Here is a table of points, one per row:
[-1.05  0.71  1.57 -1.57 -0.31 -0.17  0.39  0.17  0.08 -1.09 -2.66 -0.83
  0.22  0.1   1.05 -0.11  1.52  0.87  1.09  0.73 -0.08  1.21  0.33  0.48]
[-0.19  0.32 -0.38 -1.57  0.28  0.51  0.46 -0.39 -0.17  0.43 -1.66  0.12
 -0.01 -0.61  1.91  0.31  0.98  0.    0.7   0.99 -1.39  1.42  0.29 -0.28]
[-0.37  0.11 -2.22  1.56  0.14  0.85  0.64 -0.85 -1.19  1.25  2.13  0.55
  2.09 -1.31 -1.49 -1.02  0.56 -1.22 -0.45 -0.87 -2.45  0.19  0.51 -0.23]
[-0.84  1.2   0.06 -1.39 -0.03  0.31 -0.15 -0.31 -0.38 -0.34 -1.69  0.63
  0.36  0.26  0.63  0.95  1.95 -1.16  0.22  1.71  0.49 -0.3  -0.38 -0.24]
[-0.17  1.76  3.16  0.5   1.8   1.95  0.5   0.6   0.    0.63 -1.51 -0.58
  0.7   2.76  2.02  0.22  1.07 -0.12 -2.68  0.61  0.59 -0.48 -1.85  0.64]
[-0.92 -0.37 -0.11 -0.92  0.1   1.54  0.72 -0.8  -0.4   0.69 -0.08  1.46
  1.13  1.67  3.09 -0.92 -0.98 -0.08 -0.49  1.2   0.74 -0.39  0.97 -0.37]
[-0.61  0.95  0.85 -1.3  -0.89  0.49  0.84  1.47 -1.64 -0.72 -1.34 -2.44
  0.68 -0.73 -1.05  0.02  1.26  1.31  1.05  1.18 -2.25  1.32  0.25  0.28]
[-0.2  -0.44  1.06  1.22  0.72  0.87  1.28  0.56 -1.15  0.98  1.56 -0.34
  1.12  0.02  0.17 -0.82  0.05 -0.35 -0.86 -0.57 -0.45  0.3  -0.36 -0.07]
[ 0.23  0.55  0.12  0.91  0.34  1.23  0.73  0.76  0.49  0.21  0.08 -0.28
  0.42 -0.4  -0.41 -0.93  0.1   0.63  0.3  -0.96 -1.   -0.69  1.31 -0.54]
[-1.23  0.56  0.33 -1.98  0.61  0.46  0.41  1.7  -0.49 -1.21 -1.69 -0.61
  1.38 -0.56  0.4   0.14 -0.22  0.64 -0.92 -0.79 -0.62 -0.01 -0.64 -0.34]
[ 0.37  0.79  1.71  0.87  0.84  1.39  1.16  0.45  0.38  0.76  0.67 -0.19
  1.04  0.19 -1.58 -0.42  0.12  1.11 -0.59 -0.37 -0.14  1.01  0.39 -0.72]
[-1.06 -1.23  0.74 -0.21  0.6   0.58  1.12  0.85  0.1  -0.15  1.69 -1.23
  1.79  1.31  0.49 -1.14 -0.3   0.8  -1.26 -0.97 -0.94  1.48  0.9  -0.17]
[-1.74  0.34 -2.1   1.71  0.12 -0.36  0.59  0.02 -1.1  -0.03  2.03  0.21
  1.97 -1.81 -3.17 -0.34  0.1  -1.87 -1.71 -1.07 -0.8   0.14 -0.1   0.09]
[-1.45  1.04 -0.86  1.24  0.12 -0.68  0.22 -1.01 -0.34  0.5   0.06  1.41
 -0.59 -0.34 -0.94  0.98  0.35 -1.86 -1.01  0.   -0.42  0.24  0.05 -0.02]
[-1.42  1.34 -0.36  1.26 -0.29  0.46  0.8   0.11 -0.11 -0.89 -1.41  0.25
  0.48  1.21 -0.42  0.83  0.84 -0.43 -0.72 -0.78 -0.57 -1.74 -1.27  0.81]
[ 1.22  0.63  2.15 -0.29  0.93  1.28  1.47  0.09 -0.72 -0.35 -0.15  0.53
 -0.19  1.37  0.83 -0.08  0.24  0.93  1.31  0.93 -1.   -0.64 -0.06 -0.8 ]
[-2.16  0.31 -1.93  1.11  1.24  0.83 -0.1  -1.91 -1.12  0.41  1.56  0.71
  0.66  1.71  1.86 -0.64  0.7  -1.88 -0.89  0.08  0.03 -0.16 -0.14  0.74]
[-1.16 -0.89  1.   -0.27  0.51  0.52  2.02  1.63 -0.61 -0.74 -0.3  -1.05
  1.67  0.94  0.19 -1.05 -0.22  1.69  0.75 -2.26 -0.2   2.61  0.39 -0.48]
[-2.92  0.57 -1.03 -0.79 -0.23  0.13  1.35  0.63 -0.73 -0.26  0.27 -0.59
  0.81 -0.65  0.01 -0.1   0.64 -0.7  -0.27 -1.08 -3.08  1.71  0.27 -0.28]
[ 0.39  0.11 -0.84  0.51  0.98  0.68  0.02 -0.52  0.57  0.31  2.15 -1.01
  1.92 -0.33 -1.42 -1.52  0.21 -0.94 -0.67  0.72 -1.32 -0.94 -0.17  0.16]
[-1.77 -0.33  0.15 -2.75 -0.91 -0.35  0.94  1.31  0.03 -1.77 -0.95 -0.77
  1.13 -0.4  -0.31  0.27  0.2   1.16  1.09 -0.85 -0.35  1.87  0.98 -0.96]
[-0.35  0.83  1.78 -0.57 -0.78  1.45  1.29  1.01  0.33 -0.68 -0.38 -0.59
  1.32  1.48  0.95 -1.42 -0.44  1.28  0.54 -0.44 -1.46  0.38  0.89 -0.83]
[-1.63  0.7  -1.16 -0.62 -0.51 -0.22  0.41 -1.04  0.44  1.08  0.13  0.79
  0.15  0.01  0.09  0.03  0.52 -1.41 -0.61  0.81 -0.18 -1.44 -0.51  0.09]
[-1.99 -0.66  0.44  1.19  1.31  0.6   0.71  0.74 -1.84  0.72  1.43 -0.72
  1.34  2.72 -0.26 -0.84 -1.4  -0.57 -3.39 -0.9   0.13  0.8  -0.13  0.6 ]
[-1.54  1.15  0.68  1.08  0.37 -0.78  1.07  1.55  0.16  0.   -1.2  -0.57
  0.63  0.38 -1.77  1.28  0.89  0.05  0.12 -0.96 -0.57  1.14 -0.29  1.69]
[-0.38  0.67  0.54  0.42  0.92  0.84 -0.21 -0.41  0.69 -0.2  -1.21  0.58
 -1.47  0.61  1.39  0.64  0.66 -0.47 -0.72  0.17  0.52 -1.11 -0.36 -0.2 ]
[-2.59  1.08 -0.37 -0.62  0.39 -1.53  0.28  0.35  1.79 -1.2  -2.57 -1.05
 -1.02  1.99  2.03  0.98  0.17 -2.69 -0.03 -1.8   0.94 -0.36 -0.35 -0.63]
[-1.73  1.06  0.66 -1.84 -0.41 -0.06  0.7  -0.16  0.28  0.2  -0.09 -1.48
  1.23 -1.12  0.31 -0.07  0.98 -0.5   0.87  1.16 -1.85  1.24  0.38 -0.42]
[-0.13  0.44  1.79 -1.1   0.1   0.82  0.98  0.52  0.72  0.01 -0.82 -2.79
  1.49  0.92  0.87 -1.08  0.06  1.04  0.36  1.09 -0.65  0.62  0.71 -0.75]
[-0.67  1.13  0.    0.25  0.32  1.1  -1.09 -1.24  0.33  0.17 -1.28  0.82
 -0.61  0.49  2.55  0.19  1.9  -1.31 -0.31  1.6  -1.63 -1.58 -0.54  0.58]
[-1.    1.4  -1.09  0.14  0.07  0.19 -0.15  0.06  0.86  0.39 -0.1  -0.15
 -0.54 -0.82 -0.79  0.24  0.15 -0.38 -0.53 -0.7  -1.79 -0.95 -0.18 -0.26]
[-1.46  0.58 -0.45 -0.57  0.2  -0.61  0.76  0.26 -0.63 -1.43 -1.45 -0.82
  0.47 -0.19  0.67  0.45  0.47 -1.03 -0.94 -0.9  -0.47  1.48 -0.01  0.36]
[-0.36  0.11 -2.15 -0.69 -0.61  0.62  0.27 -2.31 -1.64  0.95  0.81  0.94
 -0.08 -1.23  0.61 -0.04  1.49 -1.99  0.69  1.72 -1.72 -0.62  0.94 -0.07]
These points spread out most along one direction. Take the direction at right angles to it along which they spread out most. Go by this last direction. How many in every 100 of the points above lie lower along it than each point below? Round to a whole number. More than half of the points above lie lower than the first one.
[ 0.21  0.67  1.77  0.17  1.41  0.5   0.54  0.82  0.14  0.5   0.03 -0.2
  0.2   1.75 -0.88 -0.06  0.25  1.09 -0.08 -1.07 -0.57  0.13 -0.64 -0.03] -> 45
[-0.26  0.79  1.8  -1.81  1.11  1.07  0.97  1.11 -1.07  0.25  0.01 -1.57
  1.39  0.95  0.92  0.15  0.45  0.53  0.11  0.63 -0.71  1.51 -0.26  1.54] -> 45
[-0.78  1.09  1.94 -1.12 -0.51  0.67  0.14 -0.58  0.57 -0.14  0.13 -0.86
  0.12  1.32  0.43 -0.62  1.41  0.29  1.63  1.25 -1.19 -0.28  0.05  1.21] -> 61
[-1.4   0.36 -2.08 -0.25 -0.98  0.18  0.5  -0.62 -1.39 -0.4   1.21  0.02
  0.82 -1.28 -0.29 -0.49  1.14 -1.18 -0.42  0.29 -2.15 -0.35  0.64 -0.41] -> 45
[-1.15  0.17 -0.31  1.84  1.17 -0.1  -0.14  0.27  0.49  0.43  1.63  0.37
 -0.97  0.56 -0.63 -0.24 -0.23 -2.01 -1.9  -1.88  0.26 -0.6  -0.11 -0.07] -> 52
[ 0.51  0.41  1.21  0.28  1.51  1.44  0.4   0.67  0.47  0.43  0.33 -1.39
  1.12  1.69  1.39 -1.26 -0.27  1.62 -0.37 -1.17 -0.96 -0.04 -0.33 -1.05] -> 39
[-0.87  1.26 -1.4  -1.66 -0.71  1.15  0.   -0.71 -1.27 -0.31 -0.43 -1.02
  0.75 -0.34  1.54 -0.7  -0.04 -1.41 -0.74  0.41 -1.37 -1.04  1.35 -1.26] -> 61
[-1.88  0.69 -1.51 -1.2  -0.95 -0.85  0.6  -0.92  0.11 -1.16 -1.91 -0.61
  0.   -0.83  0.28  1.24  1.55 -2.42  0.7   1.06 -0.19  0.32  0.39  1.07] -> 85
[ 0.18  1.5   1.61 -0.33 -0.21  0.36  0.2   1.16  1.51  0.54 -0.56 -1.15
  0.63 -0.15 -0.48 -0.14  1.31  1.36 -0.74  0.36 -0.84 -0.07 -0.41  0.37] -> 52
[-0.49  0.07 -0.32 -1.83 -0.54  0.07  0.86 -0.32 -0.35 -0.27 -1.18  0.04
 -0.39 -0.74  0.79 -0.14  0.58  0.13  1.72  0.24 -0.73 -0.08  0.27 -0.19] -> 61
